Each row has a name. Each piece below is followed by the name of the row it came from, unless a question asks for something else. Each question is about the rows just above it. Some pieces are copies with a little noise.

[ 45  22  93 -61 -56  84 -34  58  85 -41  61 -95  -7   1 -14] = tetu
[-41 -61 -22 107   9 -81  55 -63  80 -68 -71  -2 -54  72  23] = nuni
[ 55 -14 -26  37  24  42  51  40 -55  28 -81  37 -82 -36 -78] = pupu
[  51   65   91   -7  -87  -29 -102    5  -25   68  -71   20   36  -58
  -28] = fen
[-10  42  63  39 -28 107  98 -64   6 -38  22 -97 -20 -34  23] = lov
[-70 -21  75  -5  30  40 -74 -13  47   3  63 109 -32 -74 -79] = Zibok
[-54 -64 111 -45 -25 -46 -85  81 -16  40  59  91 -88 -92 110] = tig
[ 87  41  97 -90 -26 -49 -31  12 -58  29 100  19 -68 -18  41] = Turu
[ 74  32 -79  12 -99 -96 -12 -68 -45  68  83 -33  71 -54 -48] = Topet
[ 66  53  62   2  48 107  30  -9   4  17  59 -93 -78 -37  10] = rabir
[-23  24 -65  85  -3 -52  -7  41  -7  49 -45  58  27 -76  91] = tede
[  0  71  74 -59  33  -7  19   5  -4  -2  98 -29  -4  13 -76] = nef
asked: [ 44  22  93 -61 -55  84 -34  58  85 -41  62 -95  -7   1 -14] | tetu
asked: [-22  24 -65  85  -3 -53  -7  40  -6  49 -44  58  27 -75  91] | tede

[ -4  26  -1   8 -58   1 -30   5  -6   8 -18   9   1  -4 -19   3 -14   6] -> Vidag
[ -2  12 -36   7 -48   8 -36  10  -6  17 -17   9   3  12  -4   2 -17 -49] -> lobin
[  4 -16  19   4 -82  15 -16  15 -16  31 -29  18  16 -16   3  16 -30  29] -> tos
[  1  35  -8  -9 -18   2   0  -1 -31   8 -35   7   6   1 -37   3 -14 -23] -> leku
[ 39 -41  19 -23  26  -2  36   5   2  -3  22  -6 -11   9  22  -4   1  47] -> Bozu
[-96 -39 -44  35  85   0 -17  -8  76 -15  96 -10  -3   2  44  -4  39 -54] -> runer
asked: [  4 -16  19   4 -82  15 -16  15 -16  31 -29] | tos
Times [-16] occurs in tos: | 4
Is [ 16  18 -29] printed in one of the named rows, side by side and in this order? | no

[-30 -30  91 -30]  Gesi
[-21 -30  91 -77]  Fedi
[-78 -29 -78 -29]  giri
[-22 -33  26  17]  taz
[25 63 63 25]  goro
Is [63 63] printed in one of the named rows, side by side and in this order? | yes
asked: [-30 -30  91 -30] | Gesi
asked: [-76 -33 -78 -28] | giri
Times [25] occurs in goro: | 2
How many times does Gesi hold [-30]? | 3
asked: [-22 -33  26] | taz
Times [-78] occurs in giri: | 2

[-42 -67  -5 -20  36  -8  -6  44   7 -73  19  19   1  58  22  52 -40  16
 -43 -98  -5  37 -26  50  52 -16 -81 -27 -10  -1 -79 -12 -36 -32  21 -21] -> safur
[-47  34  -5   8  -4  29 -10 -14   9  22 -16  23 -32 -39  29  -2  52 -33
 -21  70 -40 -44  30 -11  28  37  38  10 -73 -66 -57   2 -46 -67  66  16] -> roni
[ -4 -13  55  -5  -3 -51  -9  26  37 -16  -6 -37   2  20  33  59   8 -24
 -47 -95 -60  27   8  45  53  27 -81   3 -42 -21   5 -47   7 -62  -7 -11] -> ket
[115   0  77  55 -50  53  47  45 -24  27  -8 -36 -45 -62 -41 -20  52  12
  15 -45 -19 -44  32  11 -55 -21  31  24  -2  13  56 -40  33   6 -65  29] -> vuvis
[ -5  38  65   1  40 -47  34   5  20 -16 -31  52  -3   9  40 -12 -61  81
 -12  71 -22  19 -13 -12   8  25  42  32 -73 -66 -79  29 -55 -12  64  -9] -> dudi
Among the named rows, does one hold [-58   2] next to each other, in this order? | no
[-47  34  -5   8  -4  29 -10 -14   9  22 -16  23 -32 -39  29  -2  52 -33
 -21  70 -40 -44  30 -11  28  37  38  10 -73 -66 -57   2 -46 -67  66  16] is in which row? | roni
asked: [ -4  38  65   1  40 -47  35   5  20 -16 -31  51  -3   9  40 -11 -61  80
 -12  72 -22  19 -12 -12   9  25  41  32 -74 -66 -80  30 -55 -12  64 -10] | dudi

[ 49 -50 -67  51 -23   6 -62   8 -62 -86]  boset
[-44  80  16 -68  -1 -72 -78 -37  59 -54]  Tufin
[-21 -54 -34   1   4 -34  60  87  43 -24]  sopo
[ 53 -37  15  76 -32 -85 -11 -37  23  -1]  tafiv
[-87  20  67  33   2  25  79 -76  51  30]  tasi
[ 31   0 -84  71 -55 -68 -68   9 -76   9]  vave
[ 23 -30 -57 -26 -80  14  -6  79 -80 -73]  tufis
[ 35 -21   5 -84  64 -30 -32   0 -68  60]  Lor
[-83 -47 -55 -84  11 -41 -18  12  42  73]  lub
[-66 -59 -58  67  53 -44 -69 -77  59  -9]  Tadog
[ 49 -50  53  51 -35   6 -62   8 -62 -86]  zon
Which row holds [ 67  33   2  25  79 -76  51]? | tasi
Times [60] occurs in sopo: | 1
How many times does vave hold [-67]? | 0
asked: [ 31   0 -84  71 -55 -68 -68   9 -76   9] | vave

[ 19  32  53 -34] : vasa
[34 34 49 35] : fopek
[  19   32    5 -105] : rom
[  19   32   53 -105] : garas
[-39  71  34 -28] : gom
asked: [-39  70  34 -28] | gom
asked: [34 34 49 35] | fopek
Count of [35] in fopek: | 1
asked: [  19   32   53 -104] | garas

[-12 -51 -16 -28 -38 -13  69  72 -33 -37 -29 -21 -12  93  25  -4  -3 -57
 -18  19  30 -50  -7  -5  13  16   8   1  -2 -32  43 -42  16  19  53] -> sef
[-21  11 -47  42  16 -14  37   7 -27 -43 -66  -8 -21  59 -54 -39 -25  16
  11 -11 -34  29 -31  24 -58 -14  22  44 -47  82 -71  -7  40  21  35] -> bis
[ -8 -38  -6  22  43  34  13  18 -15  49 -55 -11 -55  -2 -47   8   3 -42
  12   4  16 -29 -74 -18   8  55  65  29 -20  59 -52  23 -17  16  46] -> rel
[-21  11 -47  42  16 -14  37   7 -27 -43 -66  -8 -21  59 -54 -39 -25  16
  11 -11 -34  29 -31 -14 -58 -14  22  44 -34  82 -34  -7 -14  -7 -16] -> Zuram
[ 35 -96 -14  24 -19  -3  28 -35   2   6  14 -69  44   9 -24 -11   0  -8
 -42   3 -32 -25  14  83 -28 -19  59   3  57   7 -17 -63  -9 -26  32] -> Fefe
[ 20 -29  54   0  87   9 -24   5 -28 -15 -54  13  16  61 -27 -25  38  63
  40  12 -67 -34  22 -76  24 -15  14   3  15   7 -15 -33  43 -16 -16] -> Bomud
[ -2 -13 -33   7 -48  36  73  13 -21 -48 -74  44  22  -8   3  -1  30 -38
  18  68  21 -49  42 -27 -11  34  23   1  13  35  15 -33  22  21 -28] -> nelel
[-57 -18  18   0  87   9 -24   5 -28 -15 -54  13  16  61 -27 -25  38  63
  40  12 -51 -34  22 -76  24 -15  14   3  15   7 -15 -33  43 -16 -16] -> ranu
Where do [-57 -18  19] appear? | sef
asked: [-21  11 -47  42  16 -14  38   7 -27 -44 -66  -8 -21  59 -53 -39 -25  15
  11 -12 -35  29 -31 -15 -58 -13  22  44 -34  82 -34  -7 -14  -6 -15] | Zuram
Which row holds [-11 -34  29 -31  24 -58 -14  22  44 -47  82]? | bis
asked: [ -7 -38  -6  22  43  34  13  19 -15  48 -56 -12 -56  -1 -48   8   3 -41
  12   3  17 -28 -75 -17   8  55  65  29 -20  60 -52  23 -16  16  46] | rel
How many times does Zuram hold [-35]? | 0
The row with [ -2 -13 -33   7 -48  36  73  13 -21 -48 -74  44  22  -8   3  -1  30 -38
  18  68  21 -49  42 -27 -11  34  23   1  13  35  15 -33  22  21 -28] is | nelel

[-11  10  61   8   5] -> nesil
[-74 -74   4 103  -3] -> konup
[  2 -38   8  61   3] -> masuv
asked: [  4 -37   8  60   3] | masuv
asked: [  2 -38   8  61   3] | masuv
Times [-74] occurs in konup: | 2
asked: [ 8 61] | masuv

[ -27   13   55   39  -49  -51   76   33 -108  -64  -29   58   18] = vav
[ 29 -35   8   7   0 -25 -21   5 -11  15 -11  21  18] = Zik
[   7  -11  -23   17  -29   33 -108  -64   76  -51  -49  -16  -13] = roz
[  7 -23   8  17  25 -25 -21  24  38  15 -11 -34 -13] = sak
[ 29 -23 -39   7 -36  15   3 -14  14 -41  46   3  -5] = gef
asked: [ -49  -51   76   33 -108  -64  -29] | vav
The row with [ 29 -35   8   7   0 -25 -21   5 -11  15 -11  21  18] is | Zik

[-52  46 -37  24  -3  25  23 -89  38 -32  38  30  46  24  24  39 -61 -97
   5   9  80 -78]  fepat
[ -61   54  -43   29   -4   29   27 -104   44  -38   45  -31   54   28
   28   46  -72 -114    6   29   95  -92]  muduk
[  46  -52  -37   29   -4   29   27 -104  -92  -32   45  -31   54   28
   28   46  -72 -114    6   29   95  -92]  lovor
[-32  29 -23  15  -2  15  14 -55  23 -20  24 -16  28  15  15  24 -38 -60
   3  15  50 -48]  zad
[-42  38 -30  20  -3  20  19 -73  31 -26  31 -21  38  20  20  32 -50 -80
   4  20  66 -64]  zurer
asked: [-89  38] | fepat
The row with [  46  -52  -37   29   -4   29   27 -104  -92  -32   45  -31   54   28
   28   46  -72 -114    6   29   95  -92] is | lovor
The row with [-52  46 -37] is | fepat
Among the named rows, does one hold [-80   4] next to each other, in this order? | yes
asked: [-32  29 -23  15  -2  15  14 -55  23 -20  24 -16  28  15  15  24 -38 -60
   3  15  50 -48] | zad
How many times does lovor hold [29]? | 3

[  2 -15  -1  -6 -12   4   3   8  -8  17   3  10  11  30   0  14  18  22
  -9  13 -30  -4   6  11 -16  -4  -2  -1 -22  26 -19  -3  -5] = puraf
[ -7  -8  -5   9  22  14 -11 -18  16   7   7  16 -11  16 -19  16  18  -7
 -26 -22   9 -12   1   3   9 -14   5 -20   6  -3 -22   5   2] = folet
[-11 -13  13  12  -8  14 -24 -18   5 -23  13  20  20 -20  13  -7   2 -11
  -2   7  -4   4 -12  31   4 -25   0   2   6  20   3   8  13] = nev
[ 11  -7   1 -15   8  18   0  11  11 -20  82  23  -2 -10  22 -28  17 -37
  41 -28 -29  20 -10 -19  -1 -28  -6   7   4   0 -23   0  17] = tof
[-16  11   2 -28  27  13  16 -13 -22 -16 -39  21  20  29  -9   8   9   0
  41 -11 -11   6 -14  33   9   3  18   3 -11  22  12   4   9] = giron
[-10   0   0   3 -12   7 -17 -16  19 -18 -25   2  -5  -6 -27  -4   4  -1
  -2 -17  11  17   9  11   1 -14 -13 -19  -3   5  21  -7  -2] = feno
[ -8  -8  23   1  25   2 -33 -15 -10  18  18   2  -4 -27  20  16   7 -26
  32  -5 -33 -31  -5  22  -5  21  21 -22  -7   6  21 -12   1] = vuk
[ 13 -13  21 -43   3 -38  -3 -16  -8  14  87  29 -15 -15 -35  -7  -3  22
  41   2  17  13  11  -2 -18  23  11 -51 -25  -2 -46   9   3] = binev
[ 15   0  -1  13  -1  15  13  -3   8  -2 -28 -12 -20   3 -14   1  -2 -14
 -14  12  -6  -8 -20   8   6  20   0  -2 -34  22 -12 -40  10] = nopu
asked: [-17  11] | feno
asked: [-11 -13  12  13  -8  14 -24 -17   5 -23  12  21  20 -19  13  -6   2 -12
  -3   7  -4   3 -12  29   3 -26   0   3   8  20   3   6  13] | nev

[ 44 -24 -32  -5  -7 -13  32  15   8 -10] : kalem
[ 40 -25  42 -10 -10 -22  10  -9  -8 -13] : Movog
[ 38 -25  42 -11 -11 -23   7 -10  -9 -14] : Nepe
[ 45 -25  25   6  -8 -16  26   6   1 -11] : ziri
[ 33   3 -15  -1 -21   8 -17 -18 -17 -23] : Zumaf
[-103   14   -5  -32   44  -15  -25  -13    0   45] : tosam
asked: [ 33   3 -15  -1 -21   8 -17 -18 -17 -23] | Zumaf
asked: [ -5 -32] | tosam

[  8  23  -1  -5  -2 -12   1  -8] : notig
[ 3  4 -1  0  0 -4 -1  0] : butup
[-33  24  22 -28 -16   8  14 -36] : kot
[-14  14  22  -2 -17   9  44 -23] : nipum
[-28  27 -15 -58  10 -16 -91 -21] : puzab
asked: [ 3  4 -1  0 -1 -4 -2  1] | butup
Where do [ 3  4 -1  0  0 -4 -1  0] appear? | butup
Does one of the named rows hold [ 27 -15 -58  10 -16] side by side, in this order? | yes
[-14  14  22  -2 -17   9  44 -23] is in which row? | nipum

[-37 -38 -37   6] : rozu
[ 47  -2 -42   8] : mak
[13  2 10 -8] : vegid
[-30 -30 -10 -30] : Tadus
[ 45  20 -85 -38] : fabe
[ 13   2  10 -12] : Zizus
[ -3  -3  -3 -36] : Sed
How many times does Tadus hold [-30]? | 3
Which row holds [ 13   2  10 -12]? | Zizus
Count of [-38] in rozu: | 1
asked: [ 45  21 -85 -38] | fabe
Count of [-3] in Sed: | 3
Count of [14] in vegid: | 0

[ -20  -32  -25  -74    1 -114    0   47  -28    3   14 -102 -108  -26]  Vid
[  4 100 -83  34 100 -82  56 -19 -59  18  -5  25  36 -39]  dula
[-34 -25 -11  -6 -77  94 -25   2  53 -14   0   8   1  37]  Sek
[  1  -4  -7 -25  18 -62 -20  16 -22   4   5 -39 -39 -18]  deg
[ 51  54  22   4 100 -82  56 -19 -59  18  -5  25  36 -39]  bot
asked: [ -20  -31  -25  -75   -1 -114   -1   50  -28    3   14 -102 -107  -25] | Vid
Is [-62 -20  16 -22] printed in one of the named rows, side by side and in this order? | yes
Count of [1] in Sek: | 1
Is [-25 -11  -6 -78] printed in one of the named rows, side by side and in this order? | no
asked: [  4 100 -82] | bot

[ 45   7 -40 -60  41  -4 -63  57   6  19 -32 -35  49  -1 -51  29 -43  12
  10  43  61 -20 -24  -7 -22   5  10  -8 -24 -11  41  57   0   6 -26  43
 -16  23 -55  67 -21 -57  43 -26 -13 -50  21 -60  62  11  29  42 -16  28
  41  57  26 -22  77  41  10 -33]  tis
[ 32 -25 -68 -57  92 -49   4  68  14 -31   8 -35  22 -16  -3  15 -35  34
  24  12  85 -19 -25 -45 -53  -7 -28 -35 -23   5   9  28  16 -28  -2  67
 -43  57 -52  52 -24  -3 -29  -2 -12  -5   1 -45  27  12 -25 -41  -8  -7
 -24 -12  72 -39  61 -11 -28 -46]  Zor
[ -7  32  37 -60 -72  57 -69  50 -21  62 -43  -3  17  29 -61  11  -5 -24
 -23  41 -21   5  -1  35  49  16  35  35  -1 -23 -29  37 -19  41 -27 -40
  31 -46   2  13  -2 -55 -19 -27   7 -62  23 -13  36  15  61 -13  -2  35
 -23  73 -66  67  16   3  35  25]  lobif
[-21  18  20 -60 -49  52 -64 -35 -28  62 -21 -23   7  36 -74  16 -15  -9
 -28  55  15  -2 -22   1  43  17  15  30  -9 -30 -27  50 -22  36 -29 -28
 -21 -38 -18  29 -15 -48 -21 -29   8 -76  25 -26  50  37  50 -21   9  32
 -31  68 -52  77  36   2  15  22]  gik
Times [43] occurs in tis: | 3
[-21  18  20 -60 -49  52 -64 -35 -28  62 -21 -23   7  36 -74  16 -15  -9
 -28  55  15  -2 -22   1  43  17  15  30  -9 -30 -27  50 -22  36 -29 -28
 -21 -38 -18  29 -15 -48 -21 -29   8 -76  25 -26  50  37  50 -21   9  32
 -31  68 -52  77  36   2  15  22] is in which row? | gik
Does one of the named rows hold [-3 17] side by side, in this order? | yes
Times [35] occurs in lobif: | 5
Count of [-21] in gik: | 5

[  4  18  80  27  87  87 -18  -7  62  -7] : Libi
[-1 -1  3 -1 -3  3 -2  3 -5  3] : bag
[ 44 -38  49  47  17 -90 -35  35 -39  31] : Zevu
[ 21  42 -35  75  86  24  15   3  39  25] : Sutaz
Times [87] occurs in Libi: | 2
How many times does bag hold [3]? | 4

[  -9   67   24  -61    0  -52   52  -82  -92  -77   79 -101 -111   39
   34  -21  -27    6   -3   24  -28   12  -13   14  -32  -38    6] = Modoz
[  -9   67   24  -61    0  -52   52  -82  -92  -77   79 -101 -111   39
   34  -21  -27   31   12    0   25   21   -2  -45   66   21   19] = ruseb
[   0   69   23  -60   42  -49   50  -81  -91  -78    0 -101 -110   37
   33    0  -27   32   12  -27    0   20    0  -45    0   19   21] = fenab
[-36  14  82 -82  30  -8   4 -22  -8  30  23  -7 -23  14  31 -80  14 -40
 -11 -32   0 -56  28  14   0  75 -26] = vip
[  -9   67   22    0   41 -110   51 -110  -91  -78   79 -100 -110    0
   30  -22  -29   31   13  -26   25 -110    0  -46   66   19    0] = pabid
[  5 -15  30   9   6  26 -20  43  60  29 -10  43  33  -8 -10  10  10 -51
   9  23  -4   0   8  26 -49   5 -39] = Ruges
[-36  55  82 -82  30  -8   4 -22  -8  30  23  -7 -23 -11  31 -19 -29  33
   0 -25  25  19   2 -45  67  18  19] = Mufev
[-33  17   0 -50  -5  20 -23  19  35  80 -29  49  44  35  14 -75  -3 -42
 -24 -25  19   0   0  41 -17  62 -24] = pak
[ -11   66   22  -60   27  -52   50  -83  -92   20   76 -100 -109   36
   31  -18  -28   27    9  -29   27   21   -1  -45   67   20   27] = dipam
Times [27] occurs in dipam: | 4
Times [19] occurs in pak: | 2
How many times does vip hold [14]? | 4
How many times does pabid hold [-109]? | 0
asked: [-38  14  85 -83  30  -6   4 -23  -9  32  25  -6 -23  14  32 -79  10 -44
 -11 -34   1 -56  27  12   1  75 -26] | vip

[ 95   5  76  -1  33  -2 102  20  20 -12   9]  Ritik
[  52  -11   50   67   50   55  -10   48  -53  -73 -110]  rezud
[-51 -51 -65 -43 -51 -53 -52 -26 -53 -53 -89]  Tugus
asked: [-52 -51 -65 -44 -51 -53 -52 -27 -53 -54 -89] | Tugus
Does one of the named rows hold [55 50 67] side by side, in this order? | no
The row with [ 95   5  76  -1  33  -2 102  20  20 -12   9] is | Ritik
Is [-53 -52 -26] printed in one of the named rows, side by side and in this order? | yes
Does one of the named rows hold [-52 -26] side by side, in this order? | yes
Count of [-51] in Tugus: | 3

